[[ 2.42  2.82  2.92 -0.89]
 [-1.04  4.45  3.69 -0.29]
 [ 6.29  0.48  0.88 -4.63]
 [ 2.37 -2.17 -3.30 -0.74]
 [-3.50  0.89  0.72  1.67]]
:
[[4.45 3.69]
 [0.48 0.88]]

[[-4.27 -2.29  5.21]
 [ 2.36 -8.49  4.64]
 [ 2.21 -7.01  3.41]]
:
[[-8.49  4.64]
 [-7.01  3.41]]

[[-4.14  2.44  4.06 -2.92]
 [-3.05  2.19  5.39  1.37]
 [ 1.62 -5.02 -6.29  5.70]
 [ 4.89 -2.52 -2.01 -3.91]
 [-4.43 -1.42 -4.17  3.01]]
:
[[ 2.19  5.39]
 [-5.02 -6.29]]

[[-3.12 -4.49  2.13]
 [ 7.91  8.37  5.75]
 [ 5.92  5.85  1.51]]
:
[[8.37 5.75]
 [5.85 1.51]]

[[ 0.61  1.03 -0.25  3.31]
 [-0.63  0.96 -5.01  6.34]
 [-0.56 -1.56  0.35 -4.76]
 [ 0.71 -1.13 -7.27 -0.04]
 [-0.58 -0.79  1.47 -4.40]]
:
[[ 0.96 -5.01]
 [-1.56  0.35]]

[[ 2.42 -4.20 -7.12  0.29]
 [ 8.50  0.89 -1.16  2.50]
 [-0.14  4.98  3.48  1.82]]
:
[[ 0.89 -1.16]
 [ 4.98  3.48]]

[[ 2.67 -5.27 -4.62]
 [ 1.58 -1.32  2.87]
 [-3.34 -4.04 -0.68]
 [-6.72  0.22  0.35]
 [ 2.11 -2.00 -0.34]]
:
[[-1.32  2.87]
 [-4.04 -0.68]]
---
[[-5.55 -4.82  3.19 -2.86 -3.37 -5.10 -5.61  0.92 -1.42 -3.38]
 [ 5.08 -1.99  1.06  5.56  5.12  4.27  1.72 -4.58 -3.19 -1.70]
 [ 2.46  3.03 -1.70 -1.30  0.82  0.28  6.61 -2.99  3.75  0.12]]
:
[[-5.55  5.08  2.46]
 [-4.82 -1.99  3.03]
 [ 3.19  1.06 -1.70]
 [-2.86  5.56 -1.30]
 [-3.37  5.12  0.82]
 [-5.10  4.27  0.28]
 [-5.61  1.72  6.61]
 [ 0.92 -4.58 -2.99]
 [-1.42 -3.19  3.75]
 [-3.38 -1.70  0.12]]

[[ 0.55 -6.15  6.52 -4.76  4.19 -2.35  4.97 -5.69]
 [-3.18  5.02 -4.16 -3.78  1.17  5.41  3.74 -2.22]
 [ 1.59  6.60  7.22 -1.99  6.20 -3.28  0.52  0.05]
 [ 2.02 -3.43  5.10  4.33 -1.45 -5.21 -4.77  2.08]
 [-7.13 -0.41 -7.22  2.84 -0.58  3.62 -0.84 -2.02]
 [-3.09 -6.11  0.38  4.70 -2.87 -8.27  4.94  1.21]
 [ 6.15 -2.54  5.97  2.65 -0.29 -3.65 -2.45  5.62]
 [-2.58 -3.18  4.13  1.61  2.90 -7.19 -2.60  0.49]]
:
[[ 0.55 -3.18  1.59  2.02 -7.13 -3.09  6.15 -2.58]
 [-6.15  5.02  6.60 -3.43 -0.41 -6.11 -2.54 -3.18]
 [ 6.52 -4.16  7.22  5.10 -7.22  0.38  5.97  4.13]
 [-4.76 -3.78 -1.99  4.33  2.84  4.70  2.65  1.61]
 [ 4.19  1.17  6.20 -1.45 -0.58 -2.87 -0.29  2.90]
 [-2.35  5.41 -3.28 -5.21  3.62 -8.27 -3.65 -7.19]
 [ 4.97  3.74  0.52 -4.77 -0.84  4.94 -2.45 -2.60]
 [-5.69 -2.22  0.05  2.08 -2.02  1.21  5.62  0.49]]

[[-3.96  1.55]
 [ 2.33  3.77]
 [ 8.59  1.76]]
:
[[-3.96  2.33  8.59]
 [ 1.55  3.77  1.76]]

[[-1.55 -0.22 -1.71 -0.48  0.18 -0.24  1.04  0.63 -0.54]
 [-7.40  0.23 -4.99  0.47  0.00  0.52 -0.79 -0.09  0.28]]
:
[[-1.55 -7.40]
 [-0.22  0.23]
 [-1.71 -4.99]
 [-0.48  0.47]
 [ 0.18  0.00]
 [-0.24  0.52]
 [ 1.04 -0.79]
 [ 0.63 -0.09]
 [-0.54  0.28]]

[[-3.21 -5.25 -4.68  2.57  3.54 -6.20  3.58]
 [-3.15  2.74  7.43  7.49 -7.02  4.65 -2.69]
 [-3.96  8.23 -3.20 -8.52  1.54  2.35  3.41]
 [ 1.84  6.20  5.17 -8.42 -7.37  1.68  7.09]
 [ 8.29 -7.87 -3.41 -1.44  1.75  6.00  4.98]
 [-1.59 -5.66  3.92  6.99  0.17 -1.66  2.43]
 [ 6.96  5.00  6.89 -1.29  3.39 -4.49 -4.69]
 [ 5.83  1.50  2.85  3.75 -1.90  0.51  3.93]
 [-1.23  7.03 -5.81 -4.01 -4.36  3.71  0.94]
 [-4.27 -4.08 -6.27  1.57  6.51 -2.62  8.43]
 [-7.08 -2.48 -1.55  6.23  3.79  2.92 -2.26]
 [-1.32  7.75  6.61 -4.17  2.10  8.15 -4.29]]
:
[[-3.21 -3.15 -3.96  1.84  8.29 -1.59  6.96  5.83 -1.23 -4.27 -7.08 -1.32]
 [-5.25  2.74  8.23  6.20 -7.87 -5.66  5.00  1.50  7.03 -4.08 -2.48  7.75]
 [-4.68  7.43 -3.20  5.17 -3.41  3.92  6.89  2.85 -5.81 -6.27 -1.55  6.61]
 [ 2.57  7.49 -8.52 -8.42 -1.44  6.99 -1.29  3.75 -4.01  1.57  6.23 -4.17]
 [ 3.54 -7.02  1.54 -7.37  1.75  0.17  3.39 -1.90 -4.36  6.51  3.79  2.10]
 [-6.20  4.65  2.35  1.68  6.00 -1.66 -4.49  0.51  3.71 -2.62  2.92  8.15]
 [ 3.58 -2.69  3.41  7.09  4.98  2.43 -4.69  3.93  0.94  8.43 -2.26 -4.29]]

[[ 3.25  3.14  2.18  3.29  2.40 -0.74  4.33  4.04  2.08 -4.41  4.24  5.38
   2.68]
 [ 3.29 -4.46 -3.72  3.38  2.77 -0.47  3.84  2.46 -2.58 -1.84  1.89  3.96
  -1.21]
 [ 2.38  0.10 -0.26  4.65  0.78  5.99  6.50  4.63 -0.91 -2.78  1.57  4.90
   0.90]
 [-4.66  1.81  1.69 -3.10 -4.42  4.42  0.04 -2.19  1.21  3.40 -1.41 -0.83
   2.27]
 [-2.68  5.42  4.55 -3.01 -4.89 -5.70 -2.79 -2.26  3.25 -4.15  0.21 -1.15
   3.42]
 [-2.27 -0.40 -0.93 -1.03 -1.31  3.06  1.59 -0.78 -1.85  2.62 -2.74  0.03
  -1.04]
 [ 3.46 -6.83 -4.74  2.93  6.08  5.76  2.45  1.74 -3.81  5.15 -0.42  0.61
  -4.68]]
:
[[ 3.25  3.29  2.38 -4.66 -2.68 -2.27  3.46]
 [ 3.14 -4.46  0.10  1.81  5.42 -0.40 -6.83]
 [ 2.18 -3.72 -0.26  1.69  4.55 -0.93 -4.74]
 [ 3.29  3.38  4.65 -3.10 -3.01 -1.03  2.93]
 [ 2.40  2.77  0.78 -4.42 -4.89 -1.31  6.08]
 [-0.74 -0.47  5.99  4.42 -5.70  3.06  5.76]
 [ 4.33  3.84  6.50  0.04 -2.79  1.59  2.45]
 [ 4.04  2.46  4.63 -2.19 -2.26 -0.78  1.74]
 [ 2.08 -2.58 -0.91  1.21  3.25 -1.85 -3.81]
 [-4.41 -1.84 -2.78  3.40 -4.15  2.62  5.15]
 [ 4.24  1.89  1.57 -1.41  0.21 -2.74 -0.42]
 [ 5.38  3.96  4.90 -0.83 -1.15  0.03  0.61]
 [ 2.68 -1.21  0.90  2.27  3.42 -1.04 -4.68]]
